In the rows, 128 means zero.
D: rows in 4 groups, each row roughly a mix of its group's directions
D (114 x 16)
[[138 111 134 118 154 129  79 133 149  66 101 125 127 186 114  70]
 [153  78 109  80  87 150  78  92 132  98 113 102  89 118 116 119]
 [ 91  80 120 133 115 107  80  75 180 100  91 112 136 129 155 132]
 [100 141  99 144 116  82 148 167 121 106 137  86 127 189  87 168]
 [140 137 115 118 134 163 179 134  88 164 120 173 143  66 154 165]
 [106 147 164 182 148  68 110 115 169 148 157 107 124 177 120 141]
 [153 112 114 144 116 145 135 125  70 120 132 179  91 192 116 172]
 [115 142 145 143 201  80 148 154 112 109 114 129 135 198 118 133]
 [154  99 103 133 121 144 141 115  67 142 118 200 101 158 145 168]
 [152 127 105 157 101 111 104 141 127 110 151 125 104 208  85 173]
 [106 124  86 138 123  91 151 160  91 120 131 177 137 206 132 138]
 [106 162 146 180 174 101 174 141 130 166 133 154 167 125 157 162]
 [120 178 108 120 163  99 115 189 153 153 107 123 136 115  71  92]
 [122 165 141 142 130 101 107 162 147 117 147  80 103 178  57 117]
 [ 88 144 148 129 127 148 105 136 171 111 109 112 155  96 134  40]
 [112 108 128 129  97  99  49  88 183 135 128 125  99 146 111 101]
 [135 148 138 120 112 111 100 144 174 121 150  41 116 117  80 102]
 [169 101  95 128 106 148 132 122  68 137 126 183  88 161 125 169]
 [112 124 142 120 162 136 141 110 157 138 101 136 179  56 185 107]
 [185 115 124  83 187  95 165 158  87 121 141 115 136 150 147 111]
 [173 103 144  84 135 149 110  98 163 101 146 113 166  87 177  98]
 [166 122 151 138 160 127 107 120 161 149 130 129 151  95 175  48]
 [129 111 114 121  67 159  64  95 164  90 130 129 110 145  94 150]
 [ 74 156 115 103 137 146 165 166  97 122 111 193 162 122 133  95]
 [ 97 131 148 150 157 114 114 143 148  66 112 109 150 196 124  81]
 [158  72 124 150 106 118 118  66 125 137 140 141 115 140 182 180]
 [113 116 105 108  93 148 136 107 137 168 119 151 146  40 168 122]
 [ 69 129 144 110 154 117 159 115 115 157 110 174 152  88 179  90]
 [179 119 121  78 129 145 145 126 116 165 138 115 128  44 152 111]
 [151 131 148 129 149  88  92 141 151 103 151  85 110 196  98  86]
 [131 142 138 112 172 125 126 132 164 156  96 108 155  44 144  91]
 [112 157 158 145 199 107 140 146  94 166 100 164  96 150 101 111]
 [134 151 143 174 150 173 147 142  89 175 100 185 111 100 134 101]
 [ 88 132 157 132 157 132 131  92 163 152  94 122 151  48 157 136]
 [ 83 127 145 124 131  92 120 116 126  90 152 155 129 221 119 143]
 [111 146 119 137 104 163 178 134  76 154 130 156 113 100 114 199]
 [168  74 112  80 154 120  88 109 144  84  92 107 129 132 149  91]
 [142 129 130 117  92 175 153 101 115 158 149 148 134  56 149 180]
 [201 114 128 116 113 160 109 124 107 132 132  79  69 111  89 138]
 [105  94 141  97 105 112 114  89 132  69 161 138 137 197 150 140]
 [159 115 149 103 187 146 122 138 124  77 104 133 153 147 152  61]
 [151 144 119 103 122 172 172 141  79 168 137 171 127  67 136 147]
 [130 148 153 145 114 144 125 145 111  83 155  94  98 200  73 139]
 [116 146 172 107 175 147 144 128 132 143 103  99 133  56 136  76]
 [103 136 112 109 147 153 163 145 116 134  97 182 178  76 171 102]
 [ 88 133 124 107 172  66 174 158  91 119 120 107 125 174 114 145]
 [ 82 161 148 130 127 136 151 161  84 102 142 149 110 196  85 112]
 [ 96 137 128 133 150 106 112 160 158  80 113 117 163 176 127  57]
 [150 145 130 135 122 173 186 137  93 160 143 144 148  65 154 165]
 [111 142 105 161 129 116 127 175 116  88 111 111 119 206  78 134]
 [ 54 147 155 153 133  72 130 126 155 120 152 126 147 184 130 117]
 [213 112 101 112 141 127 158 144  81 152 141 114 105 118 128 171]
 [ 61 131 117 149 121 123 119 146 153  94 101 146 169 152 148  60]
 [126 132 127 134  77 174 127  94 121 171 139 162 108  68 129 177]
 [127 110 152 184 137 108 117  90 152  99 142 126 143 190 155 182]
 [123 170 184 154 199 118 125 147 136 130 111  95 111 143  83 107]
 [ 65 118 151 130 113 144 103  93 179  96 108 123 163 101 159  89]
 [117 139 101  82  95 182 139 169  98  99 119 149 137 109 112  67]
 [100 141 112 130  88 125 170 125 101 163 149 127 115 101 113 214]
 [ 83 137 135 153 153 102 123 152 136  81 114 134 148 209 121  92]
 [124 132 147 169 121 104 114 124 128 103 156 113 103 219  97 161]
 [127 150 126 149  87 148  92 159 140  98 148 118 110 182  78  74]
 [140 131 113 120 137 162 178 132  89 159 114 169 146  66 159 169]
 [130 114 112 132  98  95  70 124 188  94 141  85 131 173 107 111]
 [127  93 136 144 156  77  82  97 178  97 109  89 131 171 142 124]
 [ 75 115 177 109 147 123 116  66 171 114 118 121 153  92 163 138]
 [137 157 106 111 139 115 106 164 188 137 115  84 161  73 102  96]
 [140 102 126 111  99 182 140 103 143  88 129 116 176  76 181 134]
 [ 60 113 153 117 105 125 101  89 166  76 135 137 154 161 151 103]
 [ 94 159 113 153 143  98 134 181 113 124 124 160 132 199  98  92]
 [122  95 130 116 132 124 135  84 146 152 114 138 157  60 202 122]
 [126 178 146 146  90 141 143 160 103 153 184 122  93 152  72 132]
 [ 91 116 124 107  76 113 106  77 140 168 145 139  92  99 114 184]
 [130 144 119 184 125  68 119 150 170 182 150  94 135 128 137  90]
 [ 99 112 180 125 127 101 124  80 156 143 148  66 117  94 160  98]
 [ 85 150 112 173  91 115 132 131 110 184 125 150  84 133  89 171]
 [176 126  82 162 104 131 141 158  86 144 135 138  96 167  99 181]
 [168 103 121 154 164  85  98  93 168 177 106 125 127  97 161 155]
 [ 63 145 151 169 128  84 100 121 183 124 135 121 146 167 127  97]
 [133 146 129 140 113 152 181 127  99 183 146 145 133  61 150 172]
 [106 120 132 123 172  74 154 124 101 115 132 157 135 201 139 175]
 [159 116  65  81  60 141 117 151 110 142 143 125 102 105 100 121]
 [120  99 142 142 128 100 104  58 160 169 123 134 116  95 161 181]
 [185  83 118  60 152 130  93 109 129 110 110 125 116 110 145  85]
 [ 54 151 136 168  94 151  96 122 176 124 104 140 142 112 115  90]
 [ 87  98 124  98  77 135  73  77 166 124 116 135 113 100 134  96]
 [113 152 137 157 140 158 169 137  72 182 109 181 104  97 127 143]
 [103 176 136 104 105 152 138 171 114 143 160 161 131 122 101  53]
 [123 134 132  91 109 153 134 103 116 184 139 182 121  53 148 123]
 [130 117 131  92 140 137 131  94 127 175 119 180 139  54 173 122]
 [ 55 128 140 119  95 140 110  90 170 133 119 153 154  79 156 105]
 [104 156 120 157 125 103 189 149  93 194 142 130 121  99 130 172]
 [ 94 172 132 168 105 150 180 147 101 169 150 156 135 106 119 177]
 [148  91 125 159 150  92 103 103 154  92 109  73 120 177 130 172]
 [182  92 140 161 128 154 123  90  97 111 130 138  97 169 141 189]
 [ 69 152 164 126 171 120 128 119 165 145  97 130 157  75 143  87]
 [134 106 154 109 204  87 160 102 114 115 116 117 145 141 164 177]
 [102 147 128 137 155 109 128 177 130  95 117 131 149 183 118  50]
 [181 126  80 137 139 113 157 189  76 129 129 133 120 177 116 121]
 [ 87 161 128 105 170 130 152 160 129 147  95 162 164  79 136  79]
 [ 79 145 123 171 108 101 115 122 116 191 114 159  75 139  93 142]
 [180 101 119 113  97 172 123 102 136 136 127  94 124  50 151 139]
 [171 107 121 130 149 123 106 102 178 153 106  99 150  55 163 135]
 [ 88 126 106  86  99 163 117 145 132  98 104 155 153 104 135  53]
 [113 107 116 120  76 119  57  92 176 107 134 118 103 155  96 139]
 [142 125 171  91 169 135 132  93 149 146 122  95 137  47 152 124]
 [120 120 122 143 170 128 155 120 137 154  74 121 158  52 172 139]
 [131 159 133 175 170 148 177 177  76 151 101 158 128 134 127 105]
 [206 118 113 147 145 128  88 123 175 135 115  79 124 100 112 159]
 [ 98 189 151 142 108 140 160 152 110 184 173 169 126 107 109 119]
 [100 133 164 128 211  77 151 119 123 118 112 131 142 167 139 160]
 [146 126 134 103 109 144 164 104 126 161 161 123 151  51 169 169]
 [168 148 163  98 175  91 109 137 137 161 166 140 118 141 124  63]
 [123 139 118 146 133  98 131 158 102 107 145 149 113 227  94 141]]
the two rows of each list that fit no group, in list order (the others fit one group, some only roughly)
  * Z3: [119 112 110 105  83 140 108 143 146  79 146 119 155 151 147  46]
  * Z542: [137 140 122 112 136 120 204 149 101 147 156 104 164  83 160 170]
  * Z691: [146  98 138 106 139 133 128  87 137 165 112 116 128  43 178 108]
  * Z934: [149 103 114 105  71 165  86  88 123 126 131 140  79 120  97 173]
  * Z869: [154 132 162 100 159 141 144 103 145 158 144 134 159  50 176 120]
  * Z135: [150 142 152  89 163 139 133 139 142 147 124  99 140  56 138  62]
  * Z828: [154 103 149 141 198  69 113  95 162 141 118 119 144 139 171 142]
  * Z431: [162  98 101  72  79 154 134 112 115 142 154 139 135  71 167 112]
  * Z31: [145 114 115 110 120 132  96 154 134  66 121  84 116 180  95  75]
  * Z387: [202 125 122 131 147 143 165 141  78 138 141 113 104 130 117 192]
	Z934; Z869
  * Z780: [153 127  74 118  94 135  92 170 129  99 111 106 102 162  66 112]
  * Z163: [111 137  98 156  57 139 127 128 126 132 149 124 111 142  90 205]
  * Z990: [ 86 121 121 123 145  97  99 136 118  95  92 136  96 204  84 114]
  * Z890: [131 122 120 147 118 147  68 135 150  74 103 133 114 191  90  92]
  * Z769: [159 138 144 123 156 155 184 135 101 157 139 139 159  63 177 126]
  * Z580: [136 157 157 138 176 120 200 146 103 158 145 114 156  92 152 162]
  * Z225: [109 158 108 100 110 143 146 179  72 128 132 161  99 159  74 103]
  * Z718: [159 120 114 104 115 118 102 123 173 155 126  66 126  53 126 103]
  * Z773: [ 99 132 109 155  68  88  88 110 164 174 152 118  94 135  99 148]
  * Z932: [150 124 152 130 195 115 125 143 129 122 107 135 145 140 160  41]
  * Z569: [133 124 126 166 118  94  63 123 187 141 128 113 119 152 122  66]
  * Z327: [147 145 127 140 180 104 187 184 108 113 134  95 172 144 150 110]
  * Z782: [170 117 133 171 181  89 142 132 126 116 124  90 131 177 134 184]
	Z780; Z580
  * Z254: [ 93 175 170 168 153 103 153 142 116 157 167 170 130 175 121 128]
  * Z144: [121 123 125 184 108 126 148 108 121 139 128 105 112 136 121 228]
  * Z643: [105 127 112 156  59 124  75  99 164 156 138 134  91 130  94 154]
  * Z267: [ 89 151 123 164 103  92  77 137 186 128 134 113 123 168  83 114]
  * Z198: [163 104 125  72  82 145  82 101 125 133 149 113  73 111 100 107]
  * Z152: [165 122 129 153 140 130 163 110 102 161 132 120 114 106 136 224]
  * Z337: [ 71 133 143 134 147 102 115 109 171 144 116 170 170 112 173  80]
  * Z736: [153 107  89  86  74 155 140 122 109 158 145 150 131  62 158 122]
  * Z488: [ 76 149 141 121 165  88 127 135 177 145 113 126 174  93 151  80]
  * Z640: [104 128 134 125  97 102 132  89 136 204 153 137 105  71 143 162]
  * Z79: [147  90  96  92 142 140 108 142 134  62  82 106 149 139 140  77]
  * Z474: [138  99 151  80 162  92  93  99 166 106 132 110 144 131 162  69]
  * Z400: [111 153 117  96 128 166 166 167  62 140 115 181 113 115 105 102]
  * Z462: [106 127 167 148 118 105 110 107 182  89 158  57 145 156 133 116]
  * Z802: [157 117 133 104 163 163 124 149 116  47 107 126 152 171 129  91]
	Z254; Z267
  * Z588: [170 110  81 101  62 187 127 140 117  91 141 127 141 111 125 148]
  * Z258: [131 141 128  84  84 173 134 155 125  93 148  72 127  95  97  85]
  * Z364: [158 120 164 108 115 154 116  81 125 179 150 125  91  58 143 123]
  * Z629: [117 118 108 142  86 127  63 120 161  93 120 117 100 182  79 131]
  * Z895: [108 119  95  84  91 110 150 116 101 173 154 194 132 105 157 148]
  * Z481: [149 138 133 153 179 126 191 146  80 170 120 159 142 107 165 146]
  * Z406: [ 59 128 152 122 154  97 142  85 139 149 117 173 151 113 163 170]
  * Z492: [ 99 136 104 166  95  86  85 142 161 132 127 103 101 180  78 124]
  * Z373: [106 114 121 117 113 140  78 115 138  66 102 132 104 191  80 142]
  * Z463: [120 132 127  94 113 158 183 119  82 136 139 140 129  85 131 203]
  * Z656: [132 134 115 157 142 122 117 176 126  81 112 111 134 199 108  69]
	Z364; Z481
  * Z522: [166  95 106  81  94 133 145  97 105 156 158 141 123  81 165 169]
  * Z363: [121  94 119 108  89 146 158 100  62 149 142 181 100 126 168 132]
  * Z564: [168 142 118 100 155 145 136 167 149 120 113  80 162  66 128  81]
  * Z19: [152 150  85 113 104 127 110 173 102 153 127 138  80 144  55 123]
  * Z485: [ 90 151 137 161 165  93 129 162 159 100 120 122 172 178 134  81]
  * Z896: [156 138 152 148 152  84  99 128 139 164 138  75  70 147  82 122]
  * Z218: [141  98 133 148 117 119 123  69 130 163 124 123 100 100 145 213]
  * Z512: [111 143 116 152  77 138 141 113 117 196 146 153 104  78 123 177]
  * Z448: [ 78 143 141 166 146  94 127 121 123 124 123 159 116 200 104 180]
  * Z259: [ 81 135 181 156 156  94 125 102 182 115 137  87 161 130 157 115]
  * Z613: [130 118 127 153  76 140 123  94 119 145 145 102  81 124 102 208]
  * Z35: [141  91 102 130 106 111 128 126 106  75 144 139 131 218 142 151]
  * Z649: [118 115 122  82  90 135 151  91 118 143 154 124 126  79 136 207]
  * Z96: [141 111 119 126  88 135 161  95 104 161 158 131 119  92 153 209]
  * Z987: [163 141 104 111 108 181 175 168  64 121 133 130 115 112 103 159]
	Z564; Z96
  * Z384: [147 152 132 166 166 140 173 178  62 140 111 132 102 158 104 126]
  * Z285: [179 145 107  98 131 155 118 164 108 155 110 107  88  81  73 108]
  * Z323: [144 119 131 126 155 106  96 147 162  73 123  97 150 183 128  66]
  * Z171: [156  97 107 138  98 126 123 106  77 153 140 174  74 170 128 168]
  * Z276: [ 98 163 125 183 108 138 101 166 141 116 120 131 113 181  74  93]
  * Z344: [ 42 122 123 110 115 102 129 111 145 122 121 179 165 134 165 100]
  * Z944: [142 167 122 123 129 144 144 160  79 178 145 200 100 133  95 126]
  * Z242: [ 84 129 180 142 156 123 138  98 171 103 129  98 177 107 176 110]
  * Z677: [ 78 154 145 125 152 107 124 140 160 142 128 168 172 119 154  55]
  * Z870: [144 145 160 145 189 144 160 144 101 158 111 159 141  97 164  72]
  * Z362: [136 141 133 121 135 132 192 132 101 178 150 131 149  60 168 153]
	Z384; Z944
  * Z958: [158 113 125 122 178 131 134 113 112 181  85 165 122  64 162 125]
  * Z118: [119 115 116 120 115 122  78 132 153  62 116 105 118 197  86 118]
  * Z675: [172 138 122 121 168 120 139 187 110 102 125  97 135 163 116  59]
  * Z183: [143 143 145 143 117 149  87 131 157 110 120  59  89 126  59 129]
  * Z503: [ 91 176 143 177 124  82 122 151 152 180 161 143 124 155 105 103]
  * Z358: [112 172 158 109 159 122 124 159 137 150 119  83 103  95  72  78]
  * Z205: [112 128 101 128  66 160 114 125 119  97 133 137 107 159  79 196]
  * Z544: [120 154 116 139 173 115 137 166  88 145 101 197 114 175  98 126]
  * Z986: [169 135 143 140 216  91 159 141 125 150 122 138 160 128 165 138]
  * Z85: [192  81  97 139 122 143 124  95 108 135 116 157 120 125 164 190]
  * Z154: [132  87 158 127 142 117 117  82 137  64 136  98 132 185 153 164]
  * Z332: [102 138 130 107  71 163 128 101 116 177 146 168 106  65 126 137]
  * Z857: [122 161 120 167 145 105 200 172  92 173 141 112 138 114 133 157]
  * Z531: [146 154 148 129 166  98 118 169 136 114 154 118 134 188 109  58]
	Z183; Z503
  * Z444: [ 75 170 129 120 144 129 161 178  86 122 123 172 132 167  96 100]
  * Z428: [ 73 138 147 126  67 122  80  97 172 144 158 127 107 124 108  95]
  * Z605: [ 60 150 123 116 115 124 122 129 155 163 114 172 153  77 143  78]
  * Z124: [ 88 172 147 107 151 136 134 169 152 115 114 100 155  95 101  60]
  * Z357: [144 147 128 124 148 113 203 157 108 151 160 100 168  89 161 157]
  * Z273: [ 99 136 121 143  87  90 129 106 142 209 153 130 104  84 129 158]
  * Z4: [ 66 134 141 134  77 118  79 112 173 116 142 119 117 150 107  77]
  * Z173: [135 110 135 170 129 121 130 105  98 115 138 168 110 209 137 183]
  * Z203: [176 128 115  89 175 135 143 180 101  92 114 124 147 148 127  70]
  * Z835: [149 138 105 161  99 173 149 145  76 178 112 157  87  93 109 145]
  * Z902: [ 86 112 167 156 145 128 154  86 113 109 133 171 152 162 187 153]
  * Z820: [124 124  89  99 120 177 151 175  99  73  90 135 159 122 129  88]
  * Z892: [102 121 125 183  93 129 102 104 128 122 118 130  85 179  92 186]
  * Z30: [ 97 133 123 113  94 148 156 107  88 160 130 159  99  97 112 205]
	Z835; Z892
  * Z575: [170 100 150 104 164 127 146  82 123 136 125  98 125  81 158 191]
  * Z167: [141 129 104  89 128 172 162 152  58 139 107 185 115 104 125 118]
  * Z746: [179  92 130 105 103 122  79  92 136 119 145  85  72 146 101 144]
  * Z671: [147 104 134 115  83 138 100  72 128 164 147 122  74  95 117 179]
  * Z156: [152 128 155 100 192 141 181 145  96 111 124 127 165 108 173 101]
  * Z703: [102 107 129 114 102 137  93 102 165 136 108 119 132  74 158  52]
  * Z80: [128 142 138 126 128 142 161 111 134 179 145 154 160  48 172 153]
  * Z307: [134 129 119  94 124 142 197 135  84 123 147 111 147  94 142 198]
  * Z189: [ 64 121 138 170  88  99  85  89 179 127 129 114 117 153 121 139]
  * Z953: [112 134 109 162 118  98 125 141 121 109 144 162 131 219 111 173]
  * Z127: [134 139 129 149 164 154 129 170 100  74  91 138 125 191  97  96]
  * Z792: [ 86 137 142 129 150 106 132 104 152 177 122 186 160  84 176 111]
  * Z251: [ 84 143 146 112 125 126 128  91 149 185 123 154 129  49 138 153]
	Z703; Z80
  * Z786: [159 156 136 123 120 153 168 135  82 188 161 159 105  87 120 165]
  * Z601: [128 150 150 152 139 121 160 108 117 199 151 164 127  87 147 185]
  * Z280: [157 124 129 133  79 145 105 127 157  82 164  55 121 151  96 146]
  * Z681: [178  77  95 104 136 118  69 115 140  94  91 118 102 158 120 107]
  * Z196: [ 88 116 121 167 130 115 143  91 148 155 103 154 157  93 176 189]
  * Z193: [134 119 146 164  96  97  91  79 157 182 158 113  82 124 122 159]
  * Z490: [ 99 102 126  84 146  81  96 117 144  72 113 104 123 189 111 116]
  * Z186: [ 96 114 148 150  89  91 112  96 172 103 173  79 137 171 142 140]
  * Z556: [181 137 100 117 138 148 140 173 116 159 113 110 132  66 131  68]
  * Z160: [111 138 162  95 139 137 131  87 144 177 131 140 128  40 145 136]
	Z681; Z193
  * Z537: [157 121 137 108 178 148 138 157 115  56 109 117 159 168 137  86]
  * Z917: [114 131 171 123 151 148 105 115 175  92 112  80 151  98 139  63]
  * Z103: [ 75 169 131 143 147  71 117 157 185 136 135 115 165 145 109 102]
  * Z377: [120 163 121 111 150 149 164 191 106 109 126 154 171 129 131  62]
  * Z754: [113 122 130 126  73 140 102  75 147 175 144 145 100  77 125 173]
  * Z105: [ 77 130 142 145 126 150 115 110 175 125  90 121 163  65 159  88]
  * Z884: [101  91 117 109  75 131 124  67 132 124 146 157 134 119 167 187]
  * Z128: [134 147  94 132 127 104 159 150  87 195 134 176 107 120 111 179]
  * Z185: [117 122 153 140 115  94 108 100 194 131 154  54 145 102 147 118]
  * Z770: [131 156 106 160 134  97 197 184 106 149 153  95 157 131 134 155]
  * Z749: [118 140 152 150 113 120 137  85 129 196 157 152 107  89 138 190]
  * Z641: [117 141 100 112 133 141 170 167  52 157 101 163  92 120 100 128]
  * Z236: [184 123  97 102  90 191 119 152 109  87 126 104 114 119  90 140]
  * Z184: [133 130  83 155  94 108 111 176 115 124 133 133 108 197  99  80]
	Z641; Z184
